In the rows, zero is written as 128.
The rows of Y fall into several groups, and each row is roughly a mix of its group's hidden directions.
Y, 89 rows:
[[157 142 180 169 135  89 121 127 123 106 138]
 [131 133  74  77 115 156 114 116 128 101 139]
 [113  86 118 146 136 130 133 142 181  93  99]
 [142 138 153 109 153  97  76 150 162 145 140]
 [120 118 172 167 111 136 114 167  86 138 128]
 [110 132 128 116 142 129  99  60 148 101 146]
 [129 106 113 110 170 128 116 149 185 159 124]
 [104  91  99 111 105 120 144 146 165 135  83]
 [101 108 132 156 161 141 121  99 130 149  73]
 [ 92 153 108  94 157  94 159 135 144 138 157]
 [126 130 144 140 159  86  91 103 150  93 154]
 [138 167 133 115  97 123 142  93  80 133 161]
 [ 81 139  97  96 155  88 109 116 121 110 118]
 [141 101  74  98 129 158  96 131 140 108 149]
 [149 115 133 117  91  87 142 166 162  98 139]
 [117 108 162 119 142 131 121 158 149  84  80]
 [ 88 134  95  93 125 148 112  77 122 147 125]
 [116 112 136 128 132 134 130 167 119 187 173]
 [120 149 122 116 125 184 131  79  97 147 134]
 [149 114  82  74 140 138 130 141 114 132 165]
 [127 143 187 124 122 104 145 134  96 117  85]
 [122 149 147 153 175  91  89 119 103 132 146]
 [124 173 167 128 100 105 152 104  95 127 105]
 [126  99 164 123 171 117 151 180 131 140 116]
 [161 130 121 133 149 186 143 161 122 112 160]
 [ 95 172 127 149 108 103 135  96 169 115 143]
 [127 164  86  88 112 129 147 105 126 131 170]
 [108 120  87 108 146  84  85 110 123 118 151]
 [ 94 119  86  98 121 166 135 114 120 164 102]
 [115  87 117 147 142 118 138 163 157 136  75]
 [113 118  86  99 128 100 129 120 156  86 164]
 [121 127 117 143  96 137 167  85 129  81 107]
 [ 96 147  97 163 118 176 128 102 153 134 110]
 [164 111 128  93 116 150 120 131  68 123 105]
 [152 169 131  89 139 112 111 108 124 170 160]
 [159 164 170 154 126 141 133 109  85 132 149]
 [ 87 143 103  95 129  99  94  92 115 148 139]
 [163 154 141 105  91  94 137 111 117 125 173]
 [176  95 152  95 121 145 121 161 114 100 118]
 [ 90 122 109 112 138 150 112  64 136 138 108]
 [104 151 108  92 113 153 120  77 103 151 140]
 [149 169 156 127 101 114 125  76 120 101 112]
 [151 158 139 119 160 139  97 146  92 174 115]
 [135 146 136  97 119  86 106 105 171 110 162]
 [ 85 137 115 120 166  90 131 120  88 154 113]
 [117 101 105 107 148 111  92 145 171  89 141]
 [138 167 140 116  92 122 148  83  97 137 158]
 [146 134 156 191 100 122 123 111 155 141 150]
 [139 132  89  98 134 175 137 163 119 127 167]
 [102 160 107 103 111 161 144 120 170  92 117]
 [178 104 138 153 104 155 116 123  88 153 131]
 [ 90 143  89 162 122 129  95  84 140 126 121]
 [142 126 135 128 147 163 118  87 155  81 160]
 [152 126 134  70 115 122 127 147 145  77 139]
 [165 136 172 147  91 156 162 108 125 114 122]
 [116 140 133 118 103 102 116 142  86 114 188]
 [152 175 157 113 118  97  91 102 115 106 129]
 [106 100  77 130 123 152 182 118 130 124 134]
 [144 169 131 100 104 113 141  75 122 136 159]
 [119 142  92  82 103 173 139 118 110 144 151]
 [130 140  83  85 159 103 101 132 131 103 151]
 [110 127 108 116 132 114 107 168  80 112 172]
 [136 130 187 131 140  85 160 157 136 137 137]
 [121 137 124 118 132  96  82 155 102  78 146]
 [132  99 147 162 163 130 119 111 171  92 107]
 [144 134  92 118 124 131 143 126 153 150 196]
 [161 174 145 111 136 133 121  97 108 175 119]
 [ 75 131 117 124 156 142 131 140 166 103  90]
 [152 114 151 152  99 115 162 176 131 136  93]
 [121 144  95  86 112 154 131 126 170  86 139]
 [122 139 164 148 104 119 104 155  71 115 147]
 [124 157 132 106  96 157 133  72 100 144 140]
 [111 160 136 177 112 116 143 104 169 146 154]
 [118 129 104 128 108 115 138 102 125  54 121]
 [130 148 113 133 121 151 144 127  50 136 127]
 [109 173 128 135  97 116 142 102 176 110 152]
 [116 123 144 161 112 136 119 161  65 102 122]
 [109 127  57 109 136 164 116 112 130 133 139]
 [106 114 144 148 127  70 117 128 133 149  80]
 [ 93 148 105 112 158 106  88 105 100 153 147]
 [125 128 118 112 156 100  75 171 118 101 143]
 [ 99 134 117 168 139 173 146 119 118 165  95]
 [100  94 127 158 112 154 159 164  96 142 145]
 [101 142 123 139 172  88  89 131 100 154 131]
 [168 130 153 140 128 117 130 144 152  77 168]
 [103 106 108 122 113 133 157 147 111 156 188]
 [133 147 184  98 120 106 160 148 118 107 102]
 [135  91 115 142 162 129 126 169 172  97 122]
 [139 120  78 135 112 189 116 115 148 133 144]]
Here is one row of each group, with its name. Which group are the others in?
[116 148 135 131 106 131 141 125  79 183  98] : E
[115 137 122 118  85 107 148 103 112  94 178] : H
[ 75 146 146 160 158 108 150 128 134 152 102] : X

[152 122 179 110 123 113 138 145  82 120  93] : X
[139 152  93 111 121 145 167  70 118 126 114] : H
[169 129 154 141  91 163 174 146 123 123 122] : E
[116 147 101 121 156 155 119 151  81 171 140] : E
[112 116  92  86 117  93 113 142 162 106 155] : E
[ 95 149 104  98 127 142 109  80  99 157 136] : E
[135 139 147 172 127 118 151 116  99 186 141] : X
[117  93 158 180 154 131 114 149 137 141  95] : X
[136 152 132  91  72 123 137  94 126 117 160] : E
